50 stands for zero in the data rows.
Every row has a hidden score. How much higher is the second row's score than the first row's in each pair? 15 means about the same, 30 much higher and 0 much lower. The score is a weighted sum of the row's numbers plus the product of two more (or one squared), each taken from its middle value.
np.array([34, 44, 63, 30, 71, 60, 41, 46, 62, 44, 26, 40, 60])
np.array([65, 42, 39, 48, 52, 51, 63, 55, 46, 48, 50, 55, 50]): 10
np.array([46, 35, 59, 57, 51, 20, 55, 85, 50, 44, 66, 54, 18])
np.array([69, 49, 59, 30, 63, 44, 48, 21, 56, 54, 42, 37, 27]): 12
np.array([44, 56, 38, 51, 44, 59, 59, 48, 49, 51, 55, 69, 69])
np.array([45, 49, 60, 49, 41, 61, 40, 69, 47, 46, 54, 48, 69]): 22
np.array([44, 49, 48, 27, 60, 38, 48, 34, 38, 50, 59, 39, 38])
np.array([59, 37, 30, 57, 29, 40, 57, 42, 50, 56, 59, 37, 38]): 17
np.array([48, 29, 30, 47, 39, 49, 28, 48, 37, 62, 28, 59, 22])
np.array([48, 49, 62, 53, 76, 34, 51, 29, 39, 56, 58, 44, 46]): 15
np.array([47, 28, 85, 63, 62, 59, 52, 59, 48, 37, 49, 33, 42])
np.array([60, 36, 69, 73, 50, 38, 56, 43, 53, 52, 75, 52, 44]): 6
np.array([53, 46, 42, 47, 49, 38, 53, 57, 45, 48, 37, 42, 31])
np.array([44, 72, 88, 42, 41, 40, 55, 84, 54, 44, 39, 54, 64]): 21
np.array([53, 59, 40, 58, 29, 46, 47, 62, 56, 50, 40, 56, 57])
np.array([47, 66, 39, 72, 86, 52, 63, 92, 49, 50, 66, 45, 22]): 2
np.array([41, 57, 78, 45, 58, 56, 54, 61, 45, 43, 34, 44, 38])
np.array([46, 61, 65, 63, 57, 56, 45, 53, 55, 51, 44, 53, 70]): 11
np.array([59, 32, 35, 41, 48, 51, 59, 31, 54, 46, 57, 41, 58])
np.array([46, 33, 68, 61, 54, 41, 55, 85, 57, 51, 52, 54, 21]): 16
np.array([59, 67, 55, 40, 61, 48, 37, 29, 41, 44, 39, 48, 26])
np.array([33, 64, 42, 37, 54, 81, 51, 52, 44, 43, 44, 48, 69]): 16
np.array([33, 38, 60, 33, 44, 63, 37, 60, 46, 46, 54, 35, 60])
np.array([51, 51, 45, 40, 40, 55, 42, 62, 49, 51, 46, 48, 67]): 17
np.array([55, 48, 31, 55, 55, 49, 65, 56, 59, 46, 58, 47, 30])
np.array([58, 27, 61, 67, 50, 54, 66, 36, 63, 50, 81, 63, 58]): 11
np.array([63, 36, 51, 76, 57, 44, 46, 34, 55, 59, 66, 68, 24])
np.array([36, 60, 44, 61, 35, 50, 57, 54, 49, 53, 35, 52, 59]): 24
np.array([62, 53, 63, 53, 70, 72, 47, 55, 55, 54, 53, 52, 67])
np.array([60, 64, 63, 53, 48, 46, 50, 26, 56, 53, 42, 56, 56]): 19
np.array([47, 84, 55, 55, 55, 64, 48, 49, 60, 40, 37, 53, 69])
np.array([60, 36, 61, 49, 62, 55, 37, 56, 62, 47, 61, 28, 58]): 14
np.array([41, 33, 53, 54, 48, 58, 47, 36, 54, 52, 41, 49, 73])
np.array([53, 59, 15, 21, 35, 47, 62, 53, 40, 44, 46, 57, 75]): 14
np.array([48, 46, 22, 36, 39, 45, 52, 49, 40, 49, 42, 62, 50])
np.array([57, 48, 43, 35, 44, 68, 24, 45, 49, 46, 39, 58, 51]): 18
np.array([35, 54, 31, 27, 46, 42, 49, 55, 31, 49, 61, 54, 51])
np.array([45, 49, 60, 74, 74, 44, 55, 82, 53, 52, 52, 61, 33]): 12
np.array([51, 35, 33, 45, 44, 38, 54, 53, 47, 51, 37, 60, 42])
np.array([58, 79, 46, 54, 13, 47, 53, 61, 52, 45, 38, 61, 85]): 24
np.array([45, 77, 58, 35, 37, 37, 30, 23, 38, 53, 28, 54, 28])
np.array([39, 30, 39, 17, 40, 33, 68, 36, 43, 49, 70, 36, 32]): 10
np.array([51, 38, 51, 32, 41, 35, 72, 36, 49, 43, 80, 42, 47])
np.array([56, 48, 39, 48, 69, 58, 19, 44, 53, 57, 53, 59, 49]): 11
np.array([49, 64, 38, 46, 31, 43, 51, 29, 52, 45, 83, 48, 75])
np.array([51, 28, 56, 41, 37, 43, 69, 65, 46, 43, 36, 32, 32]): 22
np.array([39, 28, 33, 38, 44, 48, 66, 48, 53, 41, 51, 40, 49])
np.array([67, 62, 53, 34, 51, 25, 45, 21, 57, 57, 45, 41, 30]): 12
np.array([62, 41, 33, 45, 50, 58, 43, 57, 60, 60, 40, 43, 43])
np.array([39, 43, 61, 45, 54, 66, 54, 57, 50, 54, 60, 39, 63]): 14
np.array([43, 44, 52, 51, 51, 57, 45, 82, 39, 44, 31, 64, 44])
np.array([58, 83, 64, 72, 52, 65, 43, 51, 60, 53, 36, 72, 64]): 5
np.array([53, 51, 67, 38, 50, 51, 38, 18, 53, 46, 24, 45, 47])
np.array([46, 50, 56, 64, 55, 37, 78, 58, 44, 51, 48, 39, 35]): 7
np.array([55, 47, 44, 46, 57, 63, 65, 47, 63, 47, 50, 33, 31])
np.array([45, 41, 30, 52, 50, 38, 26, 41, 36, 68, 40, 44, 35]): 11
np.array([44, 64, 27, 33, 33, 39, 66, 47, 50, 51, 23, 66, 58])
np.array([49, 49, 29, 53, 36, 37, 51, 57, 52, 60, 68, 42, 47]): 9
np.array([51, 87, 65, 65, 33, 62, 34, 57, 63, 50, 39, 79, 53])
np.array([59, 45, 57, 41, 34, 44, 44, 63, 49, 36, 34, 27, 27]): 24
np.array([57, 80, 68, 53, 71, 70, 32, 33, 60, 42, 33, 55, 57])
np.array([54, 67, 39, 38, 62, 42, 47, 20, 40, 45, 23, 49, 30]): 11
np.array([65, 38, 41, 56, 54, 37, 46, 43, 53, 54, 62, 43, 38])
np.array([50, 58, 22, 43, 48, 48, 64, 42, 51, 43, 46, 45, 65]): 18
np.array([44, 50, 44, 54, 58, 42, 35, 65, 33, 47, 33, 51, 45])
np.array([48, 49, 05, 43, 47, 51, 71, 41, 50, 44, 42, 49, 49]): 11
np.array([54, 33, 42, 50, 49, 59, 38, 55, 55, 52, 39, 43, 53])
np.array([66, 54, 34, 50, 43, 45, 52, 49, 55, 60, 47, 41, 41]): 15
np.array([53, 37, 44, 34, 32, 41, 62, 26, 53, 47, 66, 36, 33])
np.array([52, 43, 54, 46, 47, 49, 65, 56, 54, 53, 41, 50, 20]): 16
np.array([54, 68, 64, 43, 61, 46, 45, 31, 55, 47, 32, 51, 40])
np.array([58, 33, 52, 56, 52, 44, 44, 42, 52, 65, 61, 76, 27]): 6
np.array([64, 65, 36, 58, 44, 71, 47, 62, 61, 40, 61, 49, 48])
np.array([48, 73, 41, 32, 33, 37, 57, 61, 42, 42, 48, 52, 57]): 20
np.array([38, 43, 31, 30, 50, 30, 67, 56, 34, 58, 46, 64, 43])
np.array([58, 59, 73, 62, 66, 69, 57, 62, 63, 30, 62, 47, 55]): 12
np.array([51, 59, 42, 69, 52, 56, 48, 50, 58, 50, 66, 46, 71])
np.array([46, 38, 81, 48, 61, 59, 62, 62, 45, 44, 40, 36, 44]): 21
np.array([57, 59, 45, 55, 39, 57, 29, 33, 55, 62, 56, 68, 58])
np.array([56, 36, 57, 35, 58, 66, 26, 56, 51, 45, 44, 43, 41]): 14
np.array([55, 81, 42, 48, 30, 57, 33, 50, 56, 40, 41, 51, 69])
np.array([51, 60, 60, 46, 73, 52, 20, 53, 43, 64, 59, 72, 47]): 8
np.array([60, 31, 47, 48, 62, 56, 32, 45, 65, 50, 51, 39, 41])
np.array([59, 44, 35, 50, 52, 51, 56, 64, 54, 47, 55, 61, 46]): 18
np.array([45, 67, 64, 52, 59, 62, 30, 54, 56, 43, 31, 54, 76])
np.array([28, 75, 61, 49, 58, 64, 64, 48, 39, 49, 20, 49, 66]): 12
np.array([27, 63, 41, 41, 26, 50, 76, 45, 46, 46, 49, 36, 57])
np.array([43, 76, 65, 45, 56, 54, 45, 35, 56, 34, 35, 49, 47]): 18
np.array([38, 67, 45, 41, 16, 40, 44, 50, 48, 45, 49, 42, 42])
np.array([61, 58, 29, 62, 31, 51, 48, 27, 64, 65, 53, 50, 52]): 10
np.array([46, 61, 57, 63, 42, 49, 30, 56, 60, 50, 53, 49, 73])
np.array([39, 48, 47, 63, 49, 51, 39, 59, 59, 48, 56, 41, 47]): 8
np.array([57, 37, 64, 72, 59, 50, 52, 31, 54, 54, 76, 50, 59])
np.array([31, 37, 56, 35, 54, 49, 64, 68, 34, 56, 73, 28, 43]): 17
np.array([46, 59, 34, 59, 26, 55, 50, 64, 57, 50, 47, 52, 76])
np.array([72, 67, 58, 64, 27, 57, 36, 50, 66, 50, 35, 44, 75]): 22
np.array([56, 75, 56, 66, 53, 59, 49, 55, 43, 50, 35, 77, 62])
np.array([39, 41, 52, 37, 34, 53, 50, 64, 40, 44, 66, 39, 53]): 19
np.array([39, 61, 80, 58, 42, 58, 59, 65, 44, 46, 47, 54, 57])
np.array([57, 45, 32, 62, 58, 48, 36, 52, 56, 48, 59, 56, 58]): 17
np.array([62, 46, 34, 74, 59, 37, 65, 60, 56, 53, 69, 50, 35])
np.array([62, 46, 58, 51, 45, 45, 55, 41, 55, 63, 64, 55, 58]): 19
np.array([56, 57, 71, 51, 68, 64, 64, 78, 61, 34, 59, 27, 61])
np.array([56, 44, 57, 62, 55, 37, 25, 20, 52, 65, 59, 66, 17]): 10
np.array([52, 78, 45, 51, 57, 65, 51, 52, 54, 42, 38, 64, 77])
np.array([60, 37, 44, 72, 65, 53, 67, 45, 58, 49, 72, 53, 52]): 6
np.array([50, 37, 59, 71, 56, 36, 63, 73, 40, 45, 53, 51, 34])
np.array([47, 53, 28, 62, 45, 62, 47, 68, 57, 51, 46, 55, 78]): 18
np.array([53, 53, 47, 45, 79, 54, 35, 58, 60, 58, 52, 58, 64])
np.array([47, 60, 67, 52, 56, 55, 63, 60, 45, 47, 36, 37, 44]): 17
np.array([25, 77, 57, 31, 59, 71, 44, 42, 40, 46, 38, 41, 63])
np.array([33, 52, 33, 39, 32, 35, 74, 52, 49, 46, 47, 32, 67]): 17
np.array([33, 43, 65, 41, 39, 57, 48, 62, 44, 44, 47, 39, 64])
np.array([48, 43, 68, 59, 66, 60, 59, 54, 49, 46, 37, 47, 31]): 11
np.array([43, 37, 44, 42, 49, 56, 68, 47, 36, 59, 67, 31, 44])
np.array([64, 29, 61, 65, 61, 49, 34, 41, 50, 59, 56, 67, 37]): 18
np.array([50, 44, 47, 46, 60, 54, 58, 35, 48, 40, 62, 40, 63])
np.array([58, 41, 66, 55, 67, 39, 39, 36, 53, 60, 63, 53, 22]): 11
np.array([38, 47, 39, 47, 20, 31, 72, 54, 49, 53, 53, 50, 65])
np.array([45, 30, 78, 65, 68, 64, 57, 52, 51, 44, 37, 37, 38]): 14
np.array([38, 37, 56, 35, 31, 55, 45, 64, 34, 60, 68, 31, 61])
np.array([54, 48, 47, 43, 51, 49, 20, 64, 51, 43, 42, 45, 37]): 15
np.array([61, 42, 32, 53, 41, 57, 59, 69, 54, 50, 61, 51, 54])
np.array([40, 56, 18, 28, 43, 40, 50, 39, 44, 50, 45, 51, 56]): 11
np.array([37, 60, 66, 66, 90, 53, 52, 49, 30, 48, 60, 50, 44])
np.array([37, 42, 58, 34, 34, 60, 45, 61, 49, 48, 49, 39, 64]): 28
np.array([37, 82, 36, 38, 61, 80, 53, 58, 39, 42, 41, 65, 74])
np.array([71, 54, 38, 63, 37, 51, 57, 47, 55, 63, 51, 46, 45]): 18
np.array([63, 45, 58, 37, 65, 49, 20, 67, 52, 54, 41, 50, 38])
np.array([36, 71, 62, 39, 36, 47, 37, 78, 40, 41, 34, 52, 61]): 21
np.array([56, 39, 49, 57, 68, 51, 68, 36, 64, 57, 50, 57, 35])
np.array([57, 38, 60, 48, 45, 52, 48, 56, 51, 53, 40, 50, 47]): 22
np.array([33, 46, 49, 42, 65, 67, 62, 34, 48, 47, 27, 50, 62])
np.array([33, 37, 49, 46, 26, 53, 67, 62, 49, 47, 56, 26, 65]): 11
np.array([53, 52, 45, 54, 46, 54, 58, 73, 51, 50, 28, 57, 67])
np.array([57, 61, 43, 50, 40, 45, 61, 34, 56, 39, 32, 56, 47]): 17
np.array([59, 55, 50, 43, 28, 45, 21, 31, 55, 46, 67, 66, 52])
np.array([70, 54, 33, 51, 31, 45, 37, 47, 59, 64, 75, 41, 49]): 19
np.array([40, 76, 45, 52, 57, 58, 54, 37, 41, 42, 31, 41, 57])
np.array([51, 25, 37, 49, 45, 58, 35, 46, 54, 49, 41, 50, 42]): 12
np.array([57, 50, 24, 40, 52, 39, 67, 46, 47, 40, 45, 44, 70])
np.array([43, 71, 63, 58, 49, 64, 39, 53, 55, 48, 48, 68, 76]): 13
np.array([55, 48, 57, 61, 50, 47, 34, 48, 46, 59, 55, 71, 44])
np.array([63, 50, 26, 64, 37, 47, 55, 51, 52, 62, 55, 46, 52]): 16
np.array([58, 45, 44, 51, 70, 55, 64, 31, 49, 38, 66, 30, 55])
np.array([39, 48, 30, 48, 20, 31, 72, 66, 54, 45, 61, 38, 71]): 23
np.array([39, 48, 34, 39, 26, 39, 67, 53, 45, 47, 43, 54, 56])
np.array([62, 45, 35, 50, 50, 39, 59, 59, 54, 40, 24, 57, 57]): 15
np.array([64, 33, 45, 54, 42, 70, 49, 56, 52, 50, 41, 67, 37])
np.array([38, 57, 66, 36, 61, 61, 60, 43, 53, 50, 45, 48, 57]): 16
np.array([45, 32, 64, 54, 54, 60, 52, 60, 49, 72, 57, 61, 41])
np.array([56, 40, 61, 32, 58, 48, 37, 64, 46, 43, 24, 40, 29]): 24
np.array([57, 40, 42, 64, 58, 60, 72, 51, 60, 51, 41, 46, 48])
np.array([52, 42, 50, 46, 38, 47, 52, 67, 42, 44, 35, 38, 18]): 19
np.array([49, 45, 45, 52, 40, 55, 68, 57, 50, 58, 49, 63, 66])
np.array([40, 47, 41, 61, 46, 57, 50, 56, 52, 57, 43, 47, 65]): 16
np.array([57, 76, 63, 66, 45, 54, 37, 46, 59, 44, 40, 62, 63])
np.array([55, 58, 48, 37, 58, 53, 07, 48, 43, 52, 56, 60, 34]): 16
np.array([49, 48, 46, 55, 38, 49, 34, 49, 61, 50, 65, 53, 69])
np.array([36, 37, 44, 42, 33, 47, 69, 54, 55, 57, 56, 57, 68]): 13
np.array([53, 70, 51, 40, 63, 52, 41, 17, 47, 48, 19, 58, 40])
np.array([52, 72, 17, 41, 33, 45, 54, 40, 42, 45, 67, 42, 55]): 10
np.array([60, 42, 61, 50, 65, 56, 48, 58, 66, 58, 70, 38, 48])
np.array([31, 45, 60, 34, 52, 77, 45, 46, 44, 45, 34, 48, 50]): 21
np.array([49, 72, 68, 57, 53, 67, 74, 72, 58, 29, 60, 26, 60])
np.array([32, 41, 53, 26, 49, 47, 47, 58, 50, 55, 61, 30, 57]): 15
np.array([58, 42, 38, 62, 64, 53, 61, 43, 54, 56, 77, 56, 35])
np.array([44, 68, 63, 47, 57, 67, 67, 74, 55, 41, 59, 42, 48]): 21
np.array([38, 54, 41, 28, 32, 35, 57, 36, 42, 50, 69, 36, 48])
np.array([56, 34, 76, 58, 82, 61, 68, 61, 51, 44, 37, 41, 51]): 20
np.array([66, 45, 36, 48, 41, 38, 54, 57, 54, 50, 50, 57, 47])
np.array([57, 38, 40, 60, 38, 46, 65, 70, 50, 45, 47, 39, 40]): 14
np.array([59, 54, 49, 54, 49, 41, 35, 40, 49, 56, 50, 64, 52])
np.array([51, 55, 27, 43, 31, 42, 67, 52, 52, 45, 44, 54, 66]): 17
np.array([57, 42, 53, 41, 38, 33, 63, 43, 53, 45, 72, 43, 48])
np.array([58, 44, 34, 59, 38, 49, 51, 45, 56, 53, 53, 48, 43]): 12
np.array([52, 37, 33, 73, 52, 45, 60, 49, 54, 59, 70, 46, 33])
np.array([62, 45, 54, 41, 45, 36, 45, 13, 53, 56, 37, 42, 28]): 22
np.array([59, 48, 36, 40, 68, 45, 63, 37, 49, 44, 80, 35, 66])
np.array([47, 53, 18, 22, 38, 47, 56, 37, 47, 47, 36, 55, 55]): 22
np.array([31, 60, 60, 30, 64, 59, 57, 47, 45, 47, 43, 35, 68])
np.array([46, 67, 53, 56, 63, 62, 70, 63, 54, 28, 68, 43, 59]): 10
np.array([55, 43, 50, 46, 39, 46, 59, 59, 46, 45, 28, 39, 25])
np.array([44, 54, 21, 45, 36, 39, 49, 49, 53, 46, 46, 45, 64]): 10
np.array([52, 52, 58, 51, 71, 48, 42, 48, 42, 46, 62, 60, 53])
np.array([39, 29, 71, 53, 77, 46, 72, 46, 39, 53, 59, 59, 43]): 17
np.array([62, 29, 51, 65, 69, 52, 45, 34, 59, 66, 59, 69, 34])
np.array([38, 55, 38, 52, 47, 51, 30, 65, 37, 49, 24, 46, 46]): 24
np.array([36, 51, 57, 37, 53, 64, 50, 52, 43, 45, 38, 42, 73])
np.array([52, 60, 42, 52, 47, 42, 51, 44, 52, 51, 49, 61, 40]): 10
np.array([61, 27, 41, 53, 56, 52, 59, 57, 55, 51, 40, 48, 35])
np.array([44, 32, 64, 60, 65, 17, 47, 84, 56, 50, 48, 49, 23]): 18
np.array([52, 42, 64, 76, 55, 45, 57, 57, 55, 53, 63, 45, 45])
np.array([48, 47, 58, 47, 41, 40, 35, 69, 48, 45, 28, 48, 45]): 26
np.array([49, 58, 59, 70, 58, 67, 44, 64, 48, 48, 46, 75, 72])
np.array([36, 62, 76, 55, 49, 61, 68, 60, 51, 38, 49, 40, 59]): 20
np.array([47, 45, 66, 55, 60, 54, 41, 49, 60, 52, 38, 55, 64])
np.array([51, 41, 45, 36, 68, 62, 13, 53, 47, 46, 49, 53, 43]): 9
np.array([58, 80, 76, 63, 50, 67, 36, 49, 45, 45, 37, 81, 60])
np.array([41, 64, 71, 48, 49, 49, 44, 74, 44, 48, 40, 52, 55]): 25
np.array([61, 56, 52, 45, 44, 31, 46, 22, 46, 46, 77, 51, 60])
np.array([59, 36, 49, 53, 50, 43, 46, 25, 54, 58, 63, 52, 53]): 12
np.array([33, 43, 38, 47, 36, 31, 74, 60, 46, 53, 55, 47, 68])
np.array([36, 52, 33, 40, 43, 34, 59, 50, 47, 43, 43, 48, 61]): 16
np.array([45, 35, 49, 52, 40, 53, 39, 56, 42, 58, 47, 54, 65])
np.array([50, 70, 57, 39, 38, 36, 43, 40, 42, 57, 45, 56, 34]): 16
np.array([55, 69, 43, 56, 26, 41, 35, 22, 50, 44, 70, 55, 62])
np.array([53, 88, 69, 65, 47, 59, 37, 65, 58, 52, 25, 73, 56]): 13
np.array([54, 39, 62, 49, 52, 42, 18, 34, 62, 56, 63, 65, 41])
np.array([58, 50, 54, 54, 71, 52, 50, 48, 56, 59, 51, 46, 46]): 11
np.array([53, 63, 64, 47, 60, 56, 54, 71, 43, 54, 36, 58, 23])
np.array([59, 54, 54, 44, 60, 43, 61, 40, 49, 45, 35, 59, 42]): 21
np.array([35, 53, 67, 60, 78, 48, 50, 50, 33, 50, 54, 64, 50])
np.array([29, 64, 49, 44, 58, 68, 50, 58, 43, 48, 52, 53, 89]): 19
np.array([56, 60, 39, 56, 52, 63, 53, 51, 65, 36, 39, 40, 53])
np.array([48, 28, 36, 46, 49, 45, 43, 40, 48, 50, 42, 63, 32]): 12
np.array([53, 54, 47, 48, 64, 55, 12, 43, 39, 63, 55, 63, 53])
np.array([37, 33, 63, 54, 79, 57, 77, 47, 35, 52, 51, 42, 45]): 11
np.array([44, 42, 56, 75, 67, 36, 46, 75, 52, 45, 57, 45, 20])
np.array([71, 47, 40, 65, 52, 39, 66, 55, 49, 47, 55, 59, 31]): 16
np.array([51, 39, 55, 52, 55, 62, 47, 38, 41, 54, 66, 49, 65])
np.array([65, 41, 58, 71, 56, 49, 69, 56, 57, 48, 63, 35, 44]): 15
np.array([40, 36, 83, 49, 65, 72, 79, 47, 46, 45, 42, 37, 51])
np.array([60, 65, 36, 35, 35, 32, 57, 38, 41, 52, 68, 43, 53]): 8
np.array([61, 25, 59, 75, 57, 47, 52, 51, 55, 51, 68, 47, 46])
np.array([46, 43, 15, 37, 11, 39, 53, 49, 44, 56, 40, 60, 56]): 21
